runs of hidden systems
seq 1, z699 (5 x 48)
[[-13 -20 -12  -6  -5   9  -4  12 -20   0  -8  -1   8  -1   1  15   1  -8
   14  19   6   9  39  13   7  -2  -5 -19   2 -24   5 -14 -18  -3 -12  -9
  -17   0  19  -1  17 -21  11  -6  -9   4 -23   9]
 [ -9 -15 -16   9  -6  -3  -3   0  -7  22   2   4   4  -6  26  16 -15   1
   10  11   3  10  22  15  11   7 -26  -9  -8 -15   6 -15  -7   0  -8  -7
  -19  11  23 -14   2 -17  -7 -18  -9 -10 -10  -2]
 [ -2  -9 -10  17  -1 -10  -8  -7   7  24  12   6  -3 -10  32   5 -19   8
    1   4   6   6  -1   8   9   9 -29   2 -14  -1   1  -6   1   7   4  -2
  -13  20  11 -19 -11  -8 -13 -16  -5 -14  -2  -8]
 [  8   9   0  12   2 -13   1 -11  14  13  13   1  -7  -1  19  -6 -11  12
   -7  -5   2  -3 -23  -6  -2   6 -12  10 -12  12  -4   9  12   4  11   2
    4  12  -5 -10 -17  10 -15  -9   1 -11  13  -9]
 [  8  18   8  -2   3  -3   6  -7   7  -6   9  -3  -9   7  -4 -10   3   8
  -10 -10   1 -13 -27 -17 -12  -1  14   8  -3  14  -4  18  13  -2  10   6
   14  -1 -19   4 -10  14  -6   2   4   2  17   0]]
seq 2, z182 (5 x 48)
[[ -7 -14   6   4 -17  21  -8 -17  -3  14  12  10   0  -5   9  22 -11   2
    9  -4  -6  11   8   2  13  -3 -32   9   4 -35  11 -16   0   4  -6   4
  -31   4  17  -2  -7 -21   5  -7  -2  13  -2  -2]
 [  5  10  11   2 -20  20  -2 -14  -2  -2  19   2 -13   5  -3  12  -6  11
    7  -4   0   4 -18 -16  -4 -24 -11  17  -4 -26  -1  10  15   2   5   9
  -13   1  -2   3 -18  -6  11  -1   0  15  14   3]
 [  3  24   5  -9  -9   8   6   3  -6 -16  13  -5 -22   9 -13  -7   7   8
   -1  -1   6  -9 -26 -27 -17 -23  24   5  -7  -1  -9  25  15  -3   8  11
   10  -5 -19   5 -10   5  10   6  -1  10  20   9]
 [  6  15   0 -11   9  -6   8  15  -5 -22  -3 -13  -6   9 -19 -17  14   1
   -6   8  10 -11 -11 -16 -17  -9  38  -9  -4  21 -17  22   3  -3   8   1
   25  -6 -22   7   4  17   5   9   0   0   5  10]
 [ -3  -2  -6 -10  19 -14   4  17   0 -11 -18  -7   7  -1 -15 -20  16 -11
   -8   3   2 -11   9   2  -7  15  30 -19   7  29  -5   1 -13  -3  -1  -6
   19  -8 -10   6  19   8  -3   9   2  -4 -12   5]]
seq 3, z73 (5 x 48)
[[ -2  -5  11  -2 -12  21  -3  -8  -4  -5   7   0   0   4 -11  12   0   2
    7  -2  -2   6   3  -4   3  -9  -8   6   5 -26   5  -2   2   0  -2   5
  -16  -2   3   7  -3  -9  14   5   1  18  -3   3]
 [-10  -6  -3  -9 -10  15  -1   6 -15  -7   1  -1  -4   0  -9  10   4  -5
    8   8   3   3  15  -5   1 -10   4 -10   2 -20   3  -4  -7  -2  -7   0
  -13  -3   5   4   8 -17  13   1  -5  14  -7   8]
 [-13  -3 -15 -10   0   2   3  15 -18  -4  -4  -2  -6  -2  -1   3   5  -5
    4  11   7  -3  17  -4  -3  -4  15 -20  -3  -5   0  -2  -9  -4  -7  -4
   -2   0   4  -2  14 -14   4  -2  -8   2  -7   9]
 [ -8   3 -16  -6   6 -10   5  11  -9   2  -4  -2  -6  -4   6  -7   3  -2
   -2   7   6  -8   6  -6  -4   4  15 -18  -6  11  -4   2  -7  -3  -3  -5
    6   2  -1  -4  10  -5  -7  -7  -7  -7  -1   6]
 [ -2   7  -7  -2  10 -13   5   3   1   2   0  -2  -5  -2   5 -11   3   2
   -9   0   2 -10  -7  -7  -4  10  12  -8  -4  18  -3   5   0  -2   2  -4
   11   4  -6  -3   2   5 -13  -6  -2  -8   4   2]]
seq 4, z2 (5 x 48)
[[  2  24  -1  -6  -7   2   7   4  -6 -11  12  -5 -22   5  -4  -6   2  10
   -1   1   7  -7 -25 -25 -16 -21  20   2 -11   0  -9  22  15  -3   7   8
   11  -1 -15   1 -11   4   4   0  -2   4  21   6]
 [  0  16 -12  -8   5 -12   8  16  -8 -11  -1  -8 -13   3  -3 -13   6   3
   -4  11  11 -12  -9 -15 -15  -8  30 -12 -10  18 -14  18   2  -3   6  -2
   20   0 -14  -2   3   8  -1  -1  -5  -7   8   9]
 [ -8   0 -21  -8  14 -18   5  17  -8   0 -10  -3  -1  -6   4 -12   6  -6
   -5  10   8 -11  13   0  -4  12  21 -24  -4  23  -5   0 -12  -3  -3  -9
   14   3  -1  -5  17  -2 -11  -6  -8 -13  -7   6]
 [ -5 -21 -10   3   9  -9  -3   6  -3   9 -13  -3  16  -4   8   2  -2  -7
    2  10   1   2  30  17   9  20  -8 -16   2   4   3 -16 -16   0  -7 -13
   -5   4  13  -3  14  -5  -8  -8  -5  -9 -22   0]
 [ -7 -26   3   2  -2   9  -8  -8  -1  12  -5   4  16  -4   2  13  -5  -6
    5   0  -6   8  26  15  16  15 -22  -4  10 -17  12 -22 -12   1 -10  -6
  -23   3  16   1   9 -14   1  -4   0   7 -19  -3]]
seq 5, z473 (5 x 48)
[[  0 -20   1   5  10  -4  -5  -7   8  12  -7   1  17  -3   6   1  -2  -4
   -2  -1  -4   0  17  15  13  25 -15  -5   5   5   4 -15 -10   2  -3  -8
   -8   6   8  -1   6  -1 -10  -4   2  -4 -18  -4]
 [ -5  -9 -14   0  12 -15   2   6  -2  10  -8   0   6  -5  13  -5   0  -3
   -1   8   3  -4  16   8   4  16   0 -16  -3  13  -2  -8 -10  -1  -3 -11
    2   7   7  -7  10  -2 -13 -10  -6 -13 -11   1]
 [ -8   7 -20  -7   5 -14   7  15 -11  -1  -2  -3 -10  -3   8  -9   3  -1
   -1  11   9  -9   4  -9  -6   0  20 -19 -11  13  -9   5  -5  -3  -3  -5
    9   4  -1  -7   8  -5  -6  -8  -9 -10   1   6]
 [ -3  18  -7  -8  -2  -3   8  10 -11 -12   6  -6 -18   5  -4  -6   6   5
   -1   6  10  -8 -12 -19 -14 -16  23  -6  -8   4  -8  18   6  -4   4   2
   12  -2 -12   1  -1   1   4   0  -4   2  12   8]
 [  0  17   8  -7  -6  10   5  -5  -3 -11  11  -2 -13   7 -13  -1   5   6
   -3  -7   1  -5 -21 -19 -12 -14  13   8   0  -5   0  17  13  -3   5  11
    3  -6 -14   7  -8   3   7   6   3  13  16   5]]
seq 6, z803 (5 x 48)
[[-13   9 -16 -12  -6   1   6  15 -20  -8   3  -4 -17  -2   0   1   5  -2
    6  12   9  -4   4 -14  -8 -15  21 -18  -8  -6  -5   8  -2  -5  -4  -1
    2  -1  -1  -3   7 -14   6  -4  -9   3   4  12]
 [ -8  -6 -16   0  -7  -3  -2   8 -11   8   4   1  -4  -5  17   7  -7   3
    8  15   7   4  15   0   4  -6  -6 -12 -12 -10  -6  -6  -5   1  -6  -6
   -9   9  13 -11   2 -12  -1 -15 -13  -7  -5   4]
 [ -4 -13  -9   8  -1  -5  -5  -2  -1  17   2   5   4  -6  20   8 -11   3
    4   8   2   5  14   9  12   8 -21  -5  -7  -8   0 -12  -6   3  -3  -8
  -13  13  16 -11   0  -9  -9 -15  -7  -8  -9  -3]
 [  0 -15   2   9   3  -3  -6 -12   9  17   2   4  10  -4  13   4  -8   2
   -2  -3  -4   2   8   9  12  17 -23   2  -1  -2   2 -13  -5   4  -1  -7
  -13  11   9  -4  -2  -2 -10  -9  -1  -4 -10  -7]
 [  6  -8  11   5   6   0  -3 -13  12   6   1   0  10   1   0   0  -1   2
   -6  -8  -5  -2  -2   4   6  16 -11   6   5   4   3  -4   0   2   3  -2
   -4   4  -1   4  -3   5  -7   0   4   3  -4  -5]]

runs to name
seq 7 (6 x 48)
[[  0  -6  17  -6 -10  24  -2 -10  -2  -7   4  -1   4   7 -20  11   5   1
    5  -5  -6   4   3  -4   2  -6  -6   7  12 -23   8  -2   2  -1  -1   6
  -15  -7  -1  13   0  -5  14   9   6  23  -4   3]
 [ -9 -14   1  -9  -8  19  -3   5 -14  -6  -3   0   2   0 -10  13   5  -6
   10   8   2   6  24   1   5  -6   1 -11   7 -24   4  -9 -11  -1  -9  -2
  -18  -4   8   6  10 -18  16   4  -3  17 -14   8]
 [-11 -11 -14  -5  -3   2  -2  13 -18   1  -4  -3   0  -3   5   7   0  -5
    9  16   8   4  26   4   4  -3   3 -20  -3 -12  -1  -8 -13  -2  -8  -7
  -10   1  12  -4  13 -17   5  -7 -11   0 -14   7]
 [ -8   1 -22  -3   4 -14   3  13 -10   7  -1  -1  -7  -7  17  -3  -3   0
    1  15   9  -5   9  -2  -1   2   7 -18 -13   7  -6   0  -6  -1  -3  -8
    3   8   5 -10   7  -8  -9 -14 -11 -13  -1   4]
 [ -1  13 -12   2   9 -18   5   4   0   5   3  -1 -10  -4  13 -10  -2   6
   -8   2   5 -11 -12 -10  -6   5  12  -6 -12  23  -7   9   3  -2   4  -3
   15   7  -6  -7  -3   5 -16 -11  -5 -14  10   1]
 [  8  14   5   0  10  -9   7  -6  11  -3   5  -3  -6   4  -1 -13   3   7
  -12 -11  -2 -14 -24 -12  -9   7  12   6  -2  21  -4  13  10  -2   9   3
   15   1 -16   4  -7  15 -11   1   5  -2  13  -1]]

z73
seq 8 (6 x 48)
[[ -7  -5 -25   4   1 -15   0  14 -14  11  -2  -1  -3  -6  24   3  -9   1
    7  21  11   3  21   7   4   0  -3 -20 -16   1  -8  -5  -8  -1  -4 -11
   -1  12  15 -16   6 -10  -8 -18 -14 -17  -9   5]
 [ -4  12 -20   5   6 -22   5   9  -1   9   8  -1 -16  -7  22 -10  -7   7
   -5   7  10  -9 -12 -10  -7   2   9 -10 -18  20 -10   9   4   0   4  -3
   12  13  -3 -15  -4   1 -16 -16 -10 -21  11   1]
 [ 10  21   2   4   8 -16   8  -4  11  -2  10  -5 -11   3   3 -17   2  11
  -13  -7   4 -12 -31 -18 -13   2  15   8  -9  25 -10  19  14  -1  13   3
   21   4 -19   0 -13  19 -14  -2   2  -8  20  -2]
 [ 10  13  22  -5   7   6   4 -11  14 -13   3  -5  -2   8 -23 -13  12   3
  -13 -18  -6 -12 -26 -16  -9   7  16  11  10  14   0  14  11  -1  11   8
   12  -7 -24  14  -6  15   0  14  12  13   9  -1]
 [  2  -5  24  -9   4  17   0 -13   8 -10  -5  -3  12   8 -28   1  14  -5
   -6 -19 -14  -5  -1  -2   1  11   6   7  23  -4  13  -3  -1  -4   0   5
   -2 -14 -10  22   8   4   8  16  14  23  -4  -1]
 [ -7 -27   9  -3  -3  18  -8  -7  -3   2  -9   2  18   0 -11  14   3  -8
    7  -1  -8   8  30  14  16  13 -16  -6  16 -22  14 -22 -15   1  -9  -3
  -24  -3  13   8  12 -16  10   4   3  16 -24   1]]

z73
seq 9 (6 x 48)
[[ -6   8  -4  -5 -15  13   2   2 -14  -5  11  -1 -16   1  -1  10  -2   4
    8   6   6   2  -4 -15  -5 -23   4   0  -7 -22  -1   6   7  -1  -2   5
   -8  -1   1   1  -5 -13  12  -3  -6  10   9   7]
 [ -1   3 -10   8 -11  -4  -3  -3  -3  11  14   3 -14  -4  22   6 -14  10
    5   9   7   3  -6  -8   2 -12 -14   2 -18 -10  -8   3   6   4   3   0
   -9  14   6 -13 -13  -7  -3 -14  -9  -9   8  -1]
 [  0  -4 -13  12   4 -16  -4  -2   6  18   6   2  -4  -8  27  -2 -12   8
   -2   7   7  -1  -4   3   5   7 -14  -3 -16  10  -8  -1   0   6   5  -5
   -2  19   5 -17  -8  -1 -17 -15  -7 -18   0  -4]
 [  0  -8  -9   5  15 -18  -1   0   8  14  -6   0   8  -6  15  -8  -3   0
   -7   1   1  -7   6   8   7  25  -4 -10  -4  21  -2  -8  -7   1   1 -10
    4  10   2  -8   5   5 -20 -11  -2 -14  -9  -4]
 [ -5 -13   0  -6  14  -4  -1   3   3  -1 -14  -1  13  -3  -8  -7   8  -9
   -6  -4  -4  -6  15  10   4  23   7 -12  11  14   6 -10 -14  -3  -4  -6
    2  -3  -1   5  17   0  -5   5   4   2 -15   0]
 [ -6 -11  10 -12   3  13   0  -2  -3 -10 -10  -2  10   2 -22   2  13 -10
   -2  -7  -8  -3  13   2   2  10   8  -6  18  -6   9  -8  -9  -3  -7  -1
   -5 -11  -1  15  15  -5   8  12   7  17 -11   3]]

z803
